One vector is turned by the same rotation once a tick. Each row is the vector after some number of ticks, and that number follows the row.
The counts run from 0 to 387.
[ 21  25  26  12  -7  -3 -13   5  -2  20  36 -39  11   7  16   7  -9  -1
  13 -28  -3  -2   2 -23   1   6   2   8  26  23 -19  20 -32 -18 -15  14
  18   7  24  19  -1   0   6   8 -20 -13  13   6  13  18  -4  19   2 -42
  34  -7 -24   3   9  13 -17 -18  10  -8  14  -3   1  12 -13  -8  19  -2
   5  -5  25 -16   0  -4 -13 -24]
45
[-26   6 -16  -1   4  -5   6  -7  22   0 -12  11 -33  15 -28  35  -2 -17
 -15 -13  -7  13  -2  -2 -19  40 -17   6   0   7  22 -28 -12 -19 -28  17
 -10 -13  15  23 -12  -8  -5  -7   1  -7  -1  -3  23  10 -12   3 -13 -17
  -5  -8   3  23  12   5  39  16   9  17   2 -10  -3 -23   7   7   2  -6
 -37   3   8 -13 -20 -20 -15  12]
144
[ 30  -1  -8  20 -19   2  -3  10 -15  15 -38  38 -11  15  -7 -20  34   5
  -5  -5 -17 -20 -37  -1  16  -5   1 -28  10   4   3   4  46  -3  18  -5
   2 -12  -2 -10 -15  20 -11  14 -13  13 -31 -16 -19  10   9   9  16   1
  20 -11  35 -10 -30 -26  -8   9 -13   6  -8 -17  -6  -7   0  32  -2   7
   6 -13  -6  -5   3   1   2   3]
271
[ 18 -14  11 -33   3   4  -1   6  28  -4  22 -21  54   9  -4 -14 -13  -9
   5  17  23  -2  19  16  10 -24  35  23   4 -12 -28 -10  -4  15  -6  17
   7  -3  -8  16  -3  17  -1  -7 -17  -8  39  13  11 -17 -29  28  15   5
 -16 -19   1  15  10  25 -24  -8  10   2 -18  13   9   4   0 -13  -1   3
  -7 -24   8  11 -13  21   6  -1]
304
[ 29  24 -10  24 -10 -15 -13   0  16  18 -36  55 -16  28 -19  11  18  -5
 -16  -2  -6 -17  -7   4   5   7  -6  -6  -6  -7   1  -6  23 -25 -32  10
 -18   6  13  20 -23 -14 -18  12 -14   6 -33 -17 -16 -19 -21  10  -3   4
  12 -27  -1   4   3  -8   3   4   3  -7  19  -8 -18  -2   6  25  -9  -2
 -33  -2  26  -5   6   7 -14   8]
273
[ 21  -5  27   1  27 -16   1 -21  39 -22 -17  15  -3 -15  10  18   3  32
  -4   6  -7   1   1 -29   2  -7  24   0 -13   8   2 -10   2  -5   3  33
  20   2  21  -2   0 -12   1 -10  12 -23 -20  -5  28   8  14  11 -40  14
 -46  19   6   3  -7   4  31 -14  11 -10  22   2  10  -5   0  -2 -28  32
 -13   4   3  19  39   8  -8  -2]
165
[ -6   1  12 -16   6 -19  -4  15  40 -22 -15  19  -3 -11 -22  -4   2 -20
 -20  -1   1  10   9  40  10  11 -28  24 -22  -9  23   3  -7   0 -25  50
 -13  -3 -25   4 -11 -29 -14 -24   0 -10  15   2  20   0 -15 -12  -1  23
 -22  -3  27   4  23   2  18  -2   7  10  -5   6  -3 -13   3  -6  -3  15
   6   4  -3  -9 -16  -5  -2  22]
361
[-38  22 -23  21   3  -4  -6 -26 -19  12   2   8 -14   1  32   4  -5  -5
   1 -12  -3 -13   7   0 -34   2   4   4 -20   9 -15   4   7  -2 -13 -35
  -4  -5  21  11  22 -39  20  12  15  24  18  36 -12 -24   4  18   6 -32
  30  -4 -19  -1  -2  18   4  20 -16 -21   0  -2  -8   5  -8  17  -4   1
  -8  12  -7 -21  -7   5  10 -11]
199
[  4  16  -9  -2   9 -11 -15  -3 -13  -2 -19   2 -16  20 -11   9 -15 -13
 -27   1 -22 -44 -18 -19  -1  11   2   1   0  23  10   6 -21 -10 -14 -19
 -31  -2   4   4 -14  37 -18  26  -4  -3  -4  24 -17 -18  13 -24  -1 -21
   5  -6 -33  17 -22 -38   2   0 -11  13  12 -11 -16  -5  15   7 -20  -6
  -8  -1 -21  -3 -43   0  -1  18]
323
[ 24  28  -5  24   2  -6  -7   8  -5   4   4   9 -14   2  30 -16 -12  11
  -9 -19 -25 -22  -9 -21  12 -23 -21 -12  20   6   8  33 -11  -8   0  19
 -15  18 -10  20 -13 -23 -28   4 -12   1 -47  18   1 -15 -13  -4   1 -26
  32  23  -9  -3 -12 -15  14  14   1  -3   4 -27  -1 -12  10  -5  -8   3
  -5  14  11  -9   3 -31   6 -24]
55
[ 32  24   9  33 -25 -23  12  27 -28  20  19  23  -8   0  -5 -14   8 -21
   1  -2  -9   4  18   4  17  -8 -34 -34   9 -11   8   4  -6  11 -11  -5
 -23   3  -2  12 -27 -11   1  10 -20  14   2  26   1  -4 -25 -17  37   7
  20  12 -14 -21  10  11   1  11   3  -7 -18 -22  -1 -22 -20   4   9 -14
  11  21 -12 -17  -5 -15   9   0]
119
[  3  -8  17  10 -26 -25   0  13 -27  19  24  10   2   1  31 -29   4 -16
   6   9 -25 -11  -6   3  24  -9  -5  -6  -9   7 -13  -5  11   6  -2  -1
 -11   0 -18  -7  -8 -29  -2 -13  -8  24 -10  10  -7 -30   8   9  41  12
  31  15  -6  -1  -9 -22  16  30 -16 -26 -23 -20   2  -8 -16 -12 -17   2
  13  16 -17 -19  15  -6  19 -19]
184
[ 12  14  26   3  -6   1   1  12 -19   0  -9  18 -14 -20 -14   9  27  -1
  -2 -32 -26  10  13  -6 -15  26 -33 -24  24   5  16  15  -9  -4   1  -6
   8 -20  29   1   0  13  16  10  -9   4  33  21  41  26   7  21  -9  -2
  -3  -5  16  -3  -8  18  -9  -5   4   8   2  -4   3  -4 -21  16  24  28
  40   6 -14  10 -15   1   0  19]
385
[-10  15  -6   3   1 -15  -1 -13  -1  -1  10  24   9 -11  49   8 -30  -1
   0   9 -10   1  15  -2  -6 -16   6  16 -18  -9 -17   1  -6 -12 -32  -3
 -25  31 -13   5  -9 -37   6  -9  -3  23   1  26   9 -44 -13  16  17  -3
  12  -3 -14  24   4  15  24  25  -4 -27 -14  -6  10   6  -1 -16 -10  17
 -28  12  14   5  -3  -6   4 -20]
186
[ 21 -16 -13  -4  -2   0   6  21  36 -21   1 -16  16  -2 -32 -20  17  -8
  -9  24   9   0 -24  25  30  -9 -15  16  11 -11  22   3  -2 -17 -18  29
  -2   1   9  -4 -24  12   4  19   6 -12   5   6 -30  10  -7 -22   0  34
 -14  26  16  17   8 -17  -4 -19   4  11  14  18 -12 -20  20 -15  -5   4
 -16   3 -15  -6 -18  14 -11  15]
347
[ 47  -7  -4 -13   5   9 -11  -1  20 -10  -3 -18  28  11  -7  -9  -1  18
 -11  16  -2 -14 -27 -21  15 -22  22   5  22   1  -5  10 -12 -10 -12  -2
  -2   6  10  -7 -10  36  -4  33 -11 -16 -10  14 -10  -9  -5  -1 -19  20
 -27   9 -11  21 -20 -16 -22 -30   8  11  14   8  -2   4  19 -26 -15   7
 -13  -9  -6  32 -19  17 -19  -5]
50
[ -3 -19  30  -5   2  -2   5   8  26  -3   2 -11  -6  -3 -16  18  27  28
   7 -18 -20  23 -10 -14   3   6   1  -6  11  12   0 -23   2  -5   1  32
  50 -26  14  10   6   6  19  -8  -2 -12   2 -12  39  47   6  16   2   2
  -6  11  37  20  -1   1  11   9  23   6   0  -2  19 -23  -3  14   2  28
 -12 -22   1 -11  19  -7   8   8]
153
[ 12  -1  15   7 -14 -19   6  -5  11 -10  22  15  37   8  35 -12 -13   7
 -17  13  13   0   3  -7  38  -5  14  21  -1 -15 -21 -20   2 -33 -43  35
   5  33  -3  10 -15 -19   5 -17  -8  -7   0 -10  -4 -29  10  14  14  26
 -29  -7  -2  13  13  -6  12  -7   8 -14   8  -5   1   5   2 -27 -26  -3
  -9   1  17   8  19   2   0 -32]
173
[ 35 -12  17 -20  16 -11   7   7  38 -10 -10  27  13 -12 -24 -15 -13   0
  -4  12  -1 -18  16 -10  10 -18  21   3 -14  -5   1   7  14  16  14  29
  -3  -5 -24   5  -6  -6 -42 -14 -15  -5 -36   9   4  -8 -24  24 -12  14
 -39   9  21  10   3  17  18   5   6   2  -7   0  20 -10   7  -8 -12  16
  -7  11  12  16  19   2   3  11]
295
[  7  25 -14  11  18  15  10   9   1  -1   9   8  12  14  26  -1 -23   6
 -10  20  49   7  13  12   8  -4   1   7 -23 -26  -3 -18 -25   9 -12 -11
 -35  49 -27  -8 -13  -3 -24  -2  -2 -10  -7 -18 -10 -38  -2 -27   7  11
 -29 -21 -21   1  11   0  -9 -16  -3   9 -13  -4 -10   3   2 -20 -16 -14
   4  -4   1   3   7 -10  -4 -22]
237
[  1  -8  17 -16 -12 -14   7   8   8  -6  -9  17  11 -15 -18  -8  30  -5
   0  -8  -9   0  34  13  19 -23   7 -22   3 -12  -2 -13  10  24  -3  12
  10 -13 -10  -1  13   9  25   1  20  24  51  23  13   9   1  -2  21  14
   9   7  35 -10  -3  10 -17  22  -3  -3 -11   1   8 -14 -19  26   2  32
  44 -19 -10   4  -6  24  28  24]
371
[ 22  -7  38 -25   6 -20  -7   2  19   3  18 -24  23 -13 -11 -18   8  -7
  25   3  -4 -17  20   3  -2 -14  31  -2  -7  16 -11   0 -13  42  28   8
  15 -26  -5   5   1   2  -9  -5 -14  -3  27  35  15  14 -14  10  17 -16
  20   8   2  -8  -6  13  -3   8   5 -16 -31   4  14 -16 -23  16   4  17
  19 -10  -6  -5  13  22   8   6]
306
[-20 -25 -14  -6 -13  12   5  15 -11  21   2  -5   2  16 -15 -40   1 -41
   8  -1  26 -16 -14  14  12  20  15 -13  -2   8 -14 -18  29  11  31  -9
   3 -24 -17   2  -3   1 -21 -25  -9   9   3 -20 -27  -2  12  25  20 -20
  12 -28  17 -24  -4  -9  -4  12 -12  14 -13  -5  -5   1  -4  -2   9 -17
  15   2  -2 -14   5  -2  17 -11]
17
[-24  -5  -6  18  17 -11  -3 -15  22  20  -5   6 -29  15 -12  12  -4   7
 -15  -7 -17  -3  -3  -6 -14  33 -17   4 -11  30   6  -2  -4 -22 -33   3
  -1  -8   8   1  28 -40   1 -20  -9  16 -31 -11  -4  -5 -20  30   5  17
  -8  -4   4  29  23 -14   4  18  15   1  29 -14   1  17  29   4   3   5
 -13  10  14 -40   0  -7 -12  13]
209
[  1  -1  19  13  19  -6   3 -15  32 -16 -16  -2   6   8 -21  43  10  30
   3  23   4  28   3   1  -1  -7  30  14 -23  -1  -6 -35   6   2 -19  12
  19  -7  16   2 -11  27  10  12  -3 -23   6 -18  14  11   4 -10   4  17
 -17  -5  -9  15   7   1  14  -1  13 -13  -1  -5   1 -19   1  25 -26  -7
 -45 -24   6   3   6  14 -10  15]
151
[-26 -14 -12 -22  28 -17 -12  -4  34 -16 -33   2 -35 -12 -26  17  -2 -11
  -6   6 -21 -16   3   7 -13  -7 -10  25 -20   3  33  16  -4   6  10  17
 -22  -5 -22   5   8 -32 -21   0  18  -2 -27   4   0  -6 -18 -18 -24  -2
  14  15  11  22   0  -8  29  25 -10 -10   6  -4   6 -19  14  11 -11  15
 -22  12  10  -9 -17  -9  -8  28]
78
[ 24  15  36  34  -5 -23   3  -2  -6   6  21 -11  18 -11   4   6  11 -13
   3  -1   5  17  34  -1  18   2 -16  11  10   0  -6   7 -13   2 -25  44
  17   2   6   7   3 -27  12 -25 -17  -8   6 -17   6  10 -24   6   6  29
 -23  -8 -26 -14  40  -4 -12 -15  20 -19  24 -11   4  18 -20 -15  13   0
  19  10  24  -3  -2  17  -3  -2]
109
[ 19  21   6  26 -10 -13 -13   0  28  11 -16  31 -17  19 -15  31  10 -15
  -4  -9 -11   3  -8  -1  -1  18 -18  20  -7   3   4  -3  11 -23 -29  20
   1   2  17  20 -17 -29 -13   4 -24  -9 -18 -26  -2   1 -23  13  -9  -3
   3 -28  -8   1  23  -2   5  -7   5 -17  23  -4 -16   5   2  11   5  -7
 -33   3  40 -13   9   6 -28  -2]
274
[  4  -1 -12  -1 -27   1   4  14 -14  21   4   6 -29  -7  -8 -14   9 -34
  34 -11  -2 -15 -18   3 -10  27 -23 -18   1   0  17   9   9  -6  42 -30
  -2 -18   8  -3 -16 -30 -25   8   1   6 -14   1 -17  17   4  -2 -16 -19
  14  -1   3 -36  -9   8  17   2 -16  -6  -2  13 -19  -6 -14  -7  24 -12
   9  40  -3 -16  22  -3 -17 -19]
3
[  8 -18  15 -34   7  18   2  -3  10   6   6 -37  13  11 -29  15  -9  21
   3 -16 -11 -13   8 -37   1  17  25  -3  27  24 -15 -12 -22 -14  10 -11
  12 -13   9   2  20  48  -2   6  -1 -11   8   5   2  35   6  18 -21 -11
  -2  -5   0  36  -5  -3 -31 -11  11  11  28  32  11  11  19 -15  14   2
   6 -20   9  18  -7  10 -11  12]
37
[  8  -3   5  15  -3  -8   1   5  -6 -10   7  29  22   3  40 -19 -14   7
 -25  13   3  -7  -1  -9  33  -2   8   0 -10  -2 -17 -20  12 -22 -24  20
  -5  34 -16  -2 -25  -3 -12 -27 -11  -8 -22 -22  -8 -37  24   1  13  17
 -32  -8 -10   1  -1 -25  20  -4  -6  -2   8 -15  -8  -3   9 -31 -34 -10
  -2   6   7  11  12 -15  15 -27]
172
[-23 -11  16 -22   2 -17   0  16  28  -7  -2   5  -5 -17 -17 -12  22 -32
 -10  -5  13  -5  13  33   7  29 -29  16  -2   4  22   8  -8   5 -14  55
   7 -17 -18   4  -5 -48  -5 -33  -3  -7  20 -13  18  12  -9  -7  -8   9
 -17   5  26   2  24  -2  14   4  -4   9  -4  -1  -6  -7  -9 -12   4  16
  26  23  -3 -18 -11   0  -1  14]
362
[  7  -1   9  23 -17   2  16  25  -2   2  35 -13  21   8  22   3   9  21
  10  -9  14  26  -3 -11  39  -2  17  -1   2  -8 -26 -28  17 -26  -8  16
  31  16  14  12 -14  37  25  -6  -8  -9  30 -24 -11  18  27   3  38  -1
  20  -2   8   1  11  -3 -10  -4  -3  -1  10   5   4 -10   1   1  -1 -14
   3 -20  10 -17  20 -15  32 -17]
161
[ 15  -3  11  13  11   5   4  22  50  16  24  -1  -9   9 -37   8  21  29
  16  -2  -7  20  -6   7  -6  12 -16   1 -10  15  10  15  -6  -5 -19 -12
  25  -6  17  -7   8   2   5  11 -18  -1  12   2   2  34 -18   7  20  29
  -6  24  28  34  15  12 -27 -17  15  15   2  15   3  -2   5  24  25  13
   1  -6 -15 -33  30   6  -3  19]
218
[  1  12  14  14  -3   1  -3 -20  -9  11 -19   8   4   2  23  30  -5   4
   5   5   2  11  15   4 -14 -27  11   8 -19 -29  -2 -14  -9  29   0   2
 -20  38 -29  -9   0 -35 -12 -12   1  13 -14 -27  19 -22 -19 -18   2  -4
  16 -19 -23   0   4 -17  -3  23   6 -30 -24 -26   9   9 -15   8 -17   8
 -11 -23  23   5   2   7 -18 -19]
251
[-17 -16  -9  -3  -6  30  10  -4   2 -17   6 -24  22   6 -11  14   2  -5
   7  25  23  38 -12  23 -13  -1   6  19  17 -21   2 -20   8  10   5 -11
   9 -28   4  -7 -21  36  27  11  -9 -18  28  -7  25  13  -4   8  14   7
 -24 -19   2   6  -2   9  -4  -8  13   8 -25   1  15 -12  -5  -7   7 -16
 -26 -35 -13  10 -32   7 -16  10]
138
[-29 -29  10 -28  -6  13  -7 -16 -21  -8  21 -26   3 -24  27 -20   7  -5
  21   9  -8  -3 -16   7 -17   3  17   8   9  12  -9   8  -4  13  29 -35
  21 -22   9 -22  24 -15  29  -4   9  17  25  25   7   1  15  19 -11   4
   7   9   6  -6 -32   5  -8  14  -7 -17 -10  14   8   8 -12 -23   0  18
  20   2 -26  11  -5  25 -15 -12]
190
[  2   5  -3 -28 -19  19 -14  -6 -18   9 -33   1 -23  -1  -6   0  20 -12
  19 -10  -2 -18 -17   5 -27   7   9 -20  12   1  15   3 -12  22  33 -37
  -9  -8   2 -18   1   9   2  18  16  11  27   4  12  18  14 -16 -23 -25
  16 -10  12 -17 -37  -8 -13   5 -17   1 -20  10 -12 -12 -22  10   2   9
  28 -17 -26  20  -5  25 -20  -6]
256
[  7 -13 -13   2  -6  21   1  21   4   0   7 -37  -2  -4 -15 -10  10  11
  -3  -5 -28   0 -36  -7  15  -2 -22   3  41  14  11  31 -10 -27   3  -5
  12 -10  12  -1   0  39  11  21   0  -9   0  10 -12  37   8 -11   1   0
  17  22  19  16 -20 -27 -18 -14  -2  26  17  11  -1  -7  19 -16  11   4
   7  -7 -23   2 -30 -20  -2  16]
334
[ 35  18  16  11  18 -20  -7  -1  13  20  -3  21   9  30   0 -12  -6   4
 -30  -7 -12 -34  -2 -27  14  -9  18 -15   9  25  -7   0  -1  -2 -29  34
 -15   9 -13  16 -11   0 -32 -11 -26  -5 -40 -14  -4 -16  -4   8   9  -2
  -5 -12 -15  20  -5 -37   2  -6  10   9  13 -32   1   8  13   1 -19   5
  -3  -8  14  -2  -6   1  -5  -5]
42
[-48 -10 -31 -17 -12  13  -1  19  -2  -5  -4 -26  -4  -6 -12 -25   5 -31
 -11 -13   6  -7  -8  26   8  23 -25  30  14   2  -5  12   5 -16  -5  16
   6  -8 -11  11   0  -2  10 -13  10   1  35  -6 -13   9  17   2  -1 -25
  17 -20  23   5  11  -3 -13  -4 -13  23   6  21 -11  -1  18 -13  21  -8
  17   0  -3 -15 -31 -26  13  12]
81
